Rows are one point carried round by a steady rotation, each followed by how many ticks it has turned.
The counts run from 0 to 202.
[  5  17  24  22 -16  13 -16  -3   6  -9 -15 -13  18   3 -19   0   8   6
 -11   1  29  -5  -6   0  15  -4  10  12  -4  -7 -21 -10   0  17  14   0
   9  -3   0  26  -5 -12  14 -12   0   6   1  -8  18 -12  24  -8 -10  -7
   3  -3   6 -14   3   7   4 -22  -3  11  -7  -6  -7   9  -4  21  -4   6
 -12  -4  -1  -2   7  -7  -4  14 -13   8   7 -11] | 189
[  7  10  25  19 -11   8 -10  -3  10 -12  -8 -12  19   6 -26   8   1   2
 -13   0  21  -5   3  -6  27  -5  10  15 -10  -3 -19  -2   0  19  17   3
  10  -5 -12  24  -3 -13   8  -3   3   7   4  -8  14  -6  24 -14  -8  -5
   3  -2   4 -16   2   3   6 -18 -15  13  -3 -12  -5  15  -4  15 -15   1
  -5   0 -14  -2   9 -11  -3  10  -8  10   5 -12] | 31
[  2  19  24  23 -10   8 -13  -3   8  -7 -10 -12  19   4 -20  -3  10   5
 -14   0  36  -8  -7   1  15  -4   9  11  -4  -8 -18 -10   2  18  17   1
  12   1   4  24   1 -13  14  -6   0   7   2  -4  20 -13  19  -9  -7  -4
  -2  -1   8 -16   2   6   0 -16  -9  12 -10 -14 -10  12  -6  19  -2   1
 -15  -5  -4   3   4  -7  -4  15 -10   6   7 -10] | 186
[  4  23  24  27  -9   6 -14  -3   4  -7 -16  -4  11  10 -19  -7  11   4
 -12  -1  38 -16   0  -4   9  -5  -1  16   0 -15 -12  -8  -1  14  10   5
  19   4   1  25   2 -12  15  -3  -2  -6   2 -10  18 -10  20  -9  -4  -8
   3   0   7 -17  -4  -3   5 -18  -5   8  -9  -5  -9   9  -9  19  -2   7
 -10  -4  -5   4   6   0  -8  14  -8   1   3 -16] | 67
[  5  12  31  22 -12  13 -16  -9   7  -9 -15  -6  16   0 -17   1   1   0
  -5   3  27  -4   4  -6  15  -5   1  19   1  -8 -18  -9  -2  13  16   1
   7  -7   3  32  -1  -8  11 -14  -2   4   3 -15  16 -17  18 -12  -4  -6
   7  -7   2  -9   1   0   9 -21   1   8  -2   4  -3   9  -6  17  -7  11
 -14  -5   1   3   7 -10  -5  16 -14  11  11 -11] | 198
[  5  11  26  21  -7   5  -9  -2  10 -12  -7  -8  21   5 -28   7   4   6
 -11   1  24  -5   3  -5  19  -4   4  20  -7  -5 -17  -5   2  12  16   5
  10   0 -12  23   4 -15   8  -7  -1   7   9  -5  20  -8  24 -18  -3   1
   5  -2   4 -16  -2   3   5 -10 -19  16  -5 -17  -9  19  -2  11  -7   7
  -8   0 -14   2   8 -10  -4  10 -12   6   7 -15] | 27
[  5  16  27  22  -2   4  -7 -14  11  -9 -10  -4  16   6 -23   6  -1  -5
  -8  -1  26  -9   9 -15  24  -7   0  20  -1 -11  -7   2   0  17  19   5
  17  -2  -6  24   2 -11   4   5   1  -3   9 -14  11  -5  21 -19   0  -5
   5  -9   5 -19  -5 -12  11 -13 -16   5  -1  -1  -6  16  -7   9 -16   4
  -7   3 -14  -3   8 -10  -9   9 -10   7   6  -9] | 156
[  0  17  18  26  -1   6  -6  -8  15  -8  -5  -4  24   7 -30   8   2  -5
  -3  -4  18  -5   8 -11  22  -9   2  14   5 -13 -10  -5   4  14  22  -2
  20  -5   2  22   0  -9   4  -4   4  -4   6  -5  12  -5  26 -17  -2  -3
  -6 -11   7 -24  -3  -1   7 -15 -16   8  -7   0 -12  18  -6   3 -16   5
 -13   6  -7 -10  10  -7  -7  12  -2   1   8  -2] | 166
[  2  19  22  25 -11  14 -15  -8  10  -6 -13 -11  19   3 -16  -1   7  -1
  -7  -1  29  -6  -2  -3  17  -5  10   9   3 -12 -15  -9   2  20  21  -3
  14  -7  12  26  -3  -9  11  -8   4  -1  -1  -9  13 -10  22  -7  -9 -12
  -6  -7   9 -18   3   3   3 -25  -2   2  -7   3  -9   7  -6  16 -10   2
 -17  -5   3  -4   7  -7  -5  16  -6   8   8  -3] | 120
[  5  11  22  21  -8   5  -9  -1   8 -12  -5  -6  20   7 -31   3   7   7
 -12   1  22  -6   5  -5  21  -6   3  16  -6  -5 -17  -7  -1  12  12   2
  13  -4 -14  23   1 -14  10 -10  -3   2   7  -6  20  -4  27 -17  -5   2
   5  -3   4 -18  -2   5   8 -11 -21  18  -5 -17 -10  16  -3  11  -8   5
  -5   1 -12   1  12  -5  -3  10  -9   4   4 -13] | 25
[  8  19  26  24  -9   7 -14 -10   3  -9 -13  -5  11  10 -17  -6  12   3
 -11   3  36 -10   3  -9  16  -2   1  18   1  -9  -7  -7  -3  15   8   5
  16  -1  -5  28   4 -12  13  -6  -6  -9   5 -17  18  -4  20 -13  -2  -9
   8  -6   7 -16  -4  -9  11 -15 -10   7   0  -5 -10   7  -7  17  -6   5
  -6  -6  -5   7   9  -3  -8  13 -14   7   2 -13] | 74
[ -1  14  15  27  -3   7  -9  -2  14  -8  -3  -6  24   7 -30   3   9   2
  -7  -2  23  -7   5  -5  21  -9   4   9   3 -14 -14  -9   4  14  21  -5
  20  -8   3  20   2 -11   8  -6   4  -4   2  -1  15  -2  28 -12  -8  -3
  -9  -6   7 -26  -4   9   1 -18 -18  11 -10  -8 -17  13  -4   5 -11   1
 -14  -1  -5  -4  11  -3  -3  13   2   1   4  -3] | 173
[  5  12  24  24  -6   7 -10 -10   9 -11  -5   0  20   8 -28   3   2  -2
  -3   2  19  -2  12 -13  22  -6  -4  20   4  -7  -9  -7  -2  11  12   2
  14  -8 -10  29   1  -9   7 -15  -5  -5   7 -16  17  -5  24 -19   2  -2
   6 -11   3 -16  -4  -6  16 -11 -17  13   1  -1  -9  15  -6   8 -13   9
  -8   1  -7   1  14  -6  -6  14 -10   6   7  -7] | 85
[ -2   7  27  19  -2  11  -8 -14  14  -6  -9  -8  20  -4 -20   6   2  -3
  -9   2  28  -7   7  -7  25 -13   4  12   3 -12 -16  -5   3  17  30  -7
  13 -13   7  24   0  -9   6   0   3   5   2  -9  12  -9  20 -12  -8  -2
  -4 -11   4 -17   0   2   3 -25  -8   6  -5   0  -7   8  -7   7 -15   0
 -16  -6  -5  -2   8 -11  -3  13  -4  13   9  -4] | 44
[  8  21  25  24 -10   7 -13 -10   3  -8 -12  -5  13  10 -19  -7  11   1
 -10   3  33  -9   3 -10  17  -3   0  17   1  -8  -7  -7  -4  16   8   6
  16  -1  -6  29   1 -11  13  -7  -6  -8   6 -18  17  -5  20 -13  -1  -8
   8  -6   7 -15  -4  -9  13 -14 -12   9   0  -4  -9   9  -8  18  -7   5
  -7  -3  -6   4  10  -3  -9  14 -14   5   3 -11] | 75
[  0  15  23  22  -8   9 -12  -1   8  -8 -10 -11  20   2 -21   0  13   9
 -14   2  34  -7  -5   2  13  -6   8  11  -1 -10 -19 -12   4  14  20  -2
  11  -1   3  22   3 -15  13  -7   0   4   4  -1  22  -9  23 -11  -9  -2
  -1  -3   7 -19  -1  10  -2 -17 -12  11 -10 -15 -15  10  -3  13  -1   4
 -14  -7  -3   3   6  -6  -4  11 -10   7   6 -11] | 184
[  1   3  24  24  -1   6  -7  -4  14 -12  -3  -1  21   5 -32  10   2   3
  -6   1  19  -7  15 -10  23 -10  -4  20   1 -11 -15  -6   2   7  20  -1
  15  -9  -8  23   6 -12   4  -7   2   0   7  -6  17  -4  25 -20  -3   2
   1  -7   2 -19  -7   3   6 -15 -20  14  -5  -8 -11  16  -1   0 -14   7
  -8   0 -12   3  12  -6  -2  10  -3   6   7 -10] | 94
[  5  11  24  21  -8   4  -9  -1   9 -11  -6  -6  21   5 -30   5   5   6
 -12   1  23  -5   4  -5  20  -6   3  18  -6  -4 -18  -7   0  12  14   3
  10  -2 -14  22   2 -15   9  -9  -3   5   9  -5  21  -6  26 -19  -4   2
   6  -3   3 -17  -3   4   7 -10 -20  17  -5 -17 -10  18  -3  10  -7   7
  -8   1 -13   1  11  -8  -4  10 -10   5   5 -14] | 26
[ -1  17  23  29  -6   8 -14   0  10  -6 -13  -2  13   7 -22  -1   7   4
  -8  -4  34 -18   5  -2   8  -9  -2  15   1 -21 -15  -9   2  10  17   0
  21  -1  10  25   4 -11  12  -3   6  -4  -2  -4  16 -13  21  -7  -7  -8
  -4   2   6 -18  -4   4  -2 -25  -1   6 -14  -1  -9   8  -7  13  -6   7
 -15  -5  -2   4   5  -1  -4  15   0   1   6 -13] | 59
[ -3  15  17  26  -3   6  -9   1  13  -8  -4  -6  24   5 -30   6   9   5
  -7  -2  24  -7   1  -2  14  -8   3  11   3 -14 -17 -11   5  10  22  -3
  17  -3   4  19   2 -13   8  -8   4  -1   4   2  20  -6  28 -14  -7   0
  -7  -6   8 -25  -4  10  -1 -16 -16  11 -12  -9 -17  15  -2   5  -6   6
 -16  -1  -4  -5   9  -4  -4  12  -2   1   7  -6] | 175
[  5  24  23  28  -8  10 -14  -9   7  -8 -16  -4  12  10 -17   0   7  -2
  -5  -2  29 -11   4 -11  14  -5   2  15   5 -16  -7  -5  -1  17  13   2
  20  -3   5  26  -2  -9  11  -2   3 -13   2 -15  11  -4  24 -11  -5 -16
   1  -8   8 -21  -3  -8   9 -23  -4   0  -3  10  -9   8  -8  14 -12   6
  -9  -1  -1  -4   9  -3  -8  13  -8   4   4  -7] | 1
[  0  20  24  23  -6   9 -12 -10  11  -6 -14 -11  20  -1 -16   3   7   0
  -8   0  33  -4  -5  -4  14  -6  10  12   4 -13 -16  -8   5  18  26  -2
  11  -1  12  23   0 -12   9  -3   3   3   5  -6  16 -12  22 -12  -7  -7
  -3 -10   8 -20   1   2   1 -20  -5   3  -8   0 -11  11  -5  13  -5   6
 -18  -5   0  -6   3 -11  -7  13 -12   9  10  -5] | 117
[  5  14  23  30  -8   5 -13   5   9 -14  -4  -1  20  13 -30   5   5   6
  -5  -2  19  -6   7  -7  14  -1   1  22  -1  -9 -13  -9   0   7   8   6
  15   0  -8  26   6 -13   9 -16   2  -4   6  -5  21  -8  26 -17  -1  -5
   2  -1   6 -17  -4   3   7  -9 -18  15  -6 -10 -12  19   0   8  -8  10
  -7   1  -7   5  10  -5  -3  14  -6   1   7 -13] | 19
[  9  13  27  21  -8   8 -11  -8   7 -11 -14  -4  12   8 -23   6   1   2
 -10   1  24 -11  10 -12  22  -8   0  19  -5 -10 -12   1  -4  15  11   5
  16  -5 -15  24  -3 -12   7   0   1  -5   5 -16  12  -1  27 -16  -5  -8
  11  -5   2 -17  -5  -8  13 -20 -11   8   1  -1  -4  10  -6  13 -16   8
  -1   1 -13  -3  12  -6  -7   7 -11   6   3 -16] | 151
[  4  10  30  28 -10   9 -16   3   6 -12 -13   1  11   8 -23   0   4   7
  -8   0  28 -14  10  -6   9  -6  -6  23  -2 -14 -17  -9  -3   5   8   5
  15  -2  -5  29   5 -12  12 -12   0  -3   2 -10  19 -13  21 -12  -3  -6
   7   3   2 -10  -5   2   6 -19  -4  12  -6  -3  -4  10  -4  14  -6  14
  -7  -4  -5  11   8  -2  -3  15  -7   5   7 -20] | 139
[  5  24  24  28  -7  10 -14 -10   8  -7 -16  -4  12   9 -15   0   6  -3
  -5  -3  32 -11   3 -12  14  -5   2  16   4 -17  -7  -4   0  17  15   4
  20  -1   6  26   0 -10  10   1   4 -11   3 -15  11  -6  21 -11  -4 -16
   1  -7   9 -20  -3 -10   7 -22  -3   0  -5   9  -9   8  -8  15 -11   7
 -10  -1  -2  -3   7  -5  -9  13  -8   4   5  -9] | 0
[  5  14  24  24  -4   8 -10  -9  13 -11 -10  -5  19   6 -25  14  -1  -3
  -3  -2  17  -4  10 -14  23  -7   4  19   2 -12 -10  -1   1  14  20   1
  16  -6  -5  23   0 -11   3  -2   6  -6   7 -11  11  -1  29 -20  -5  -9
   4 -12   5 -22  -4  -6  10 -19 -13   4  -1   5  -9  15  -3   3 -18   8
  -6   4  -8  -9  12 -10  -6   7  -9   7   7  -7] | 160
[ -2  16  19  27  -3   6 -10   1  14  -9  -5  -6  23   5 -28   6   8   5
  -7  -3  26  -7   0  -2  13  -7   5  13   2 -14 -17 -11   6  11  21  -2
  16   0   5  19   5 -13   9  -8   5   0   4   3  20  -9  25 -14  -6  -2
  -8  -4   9 -24  -2  10  -3 -15 -16  10 -14 -10 -17  17  -1   5  -6   6
 -17  -1  -5  -2   6  -6  -4  13  -3   2   8  -7] | 176
[ -2   8  25  27  -3  12 -13  -5  14  -7 -11  -5  17   0 -21   5   2  -1
  -6  -1  28 -11   8  -5  17 -11   1  13   5 -20 -17  -8   3  12  27  -6
  17 -10  12  24   3  -9   7  -3   8  -1  -2  -5  12 -12  21  -8  -8  -8
  -7  -5   5 -18  -2   6  -2 -29  -2   4 -10   4  -8   7  -5   7 -13   4
 -17  -7   0   2   6  -7  -2  14   2   8   9  -7] | 51
[  1   6  24  21  -2   6  -7   0  13 -11  -7  -8  19   3 -27  14   3   6
 -12  -1  23 -10   7  -5  21 -10   5  16  -5 -14 -19  -3   5  13  25  -2
  15  -6  -5  17   4 -16   5   3   8   3   5   0  16  -2  27 -15 -10  -3
  -1  -3   4 -21  -4   7  -2 -21 -17  10  -7 -11 -11  13   0   3 -13   5
  -8  -2 -12  -1   9  -8  -2   5  -4   7   5 -13] | 102
[ -2  16  24  28  -4   9 -13  -1  11  -6 -13  -2  14   5 -22   0   6   3
  -8  -4  33 -17   5  -2   7 -10  -3  15   3 -22 -16 -10   3   9  19  -1
  20  -1  12  23   4 -11  11  -3   5  -3   0  -4  17 -14  21  -8  -6  -6
  -4   0   6 -18  -6   5  -2 -24  -1   6 -14   0 -10   9  -6  11  -4  10
 -16  -5  -2   3   4  -2  -5  15  -1   1   8 -13] | 58
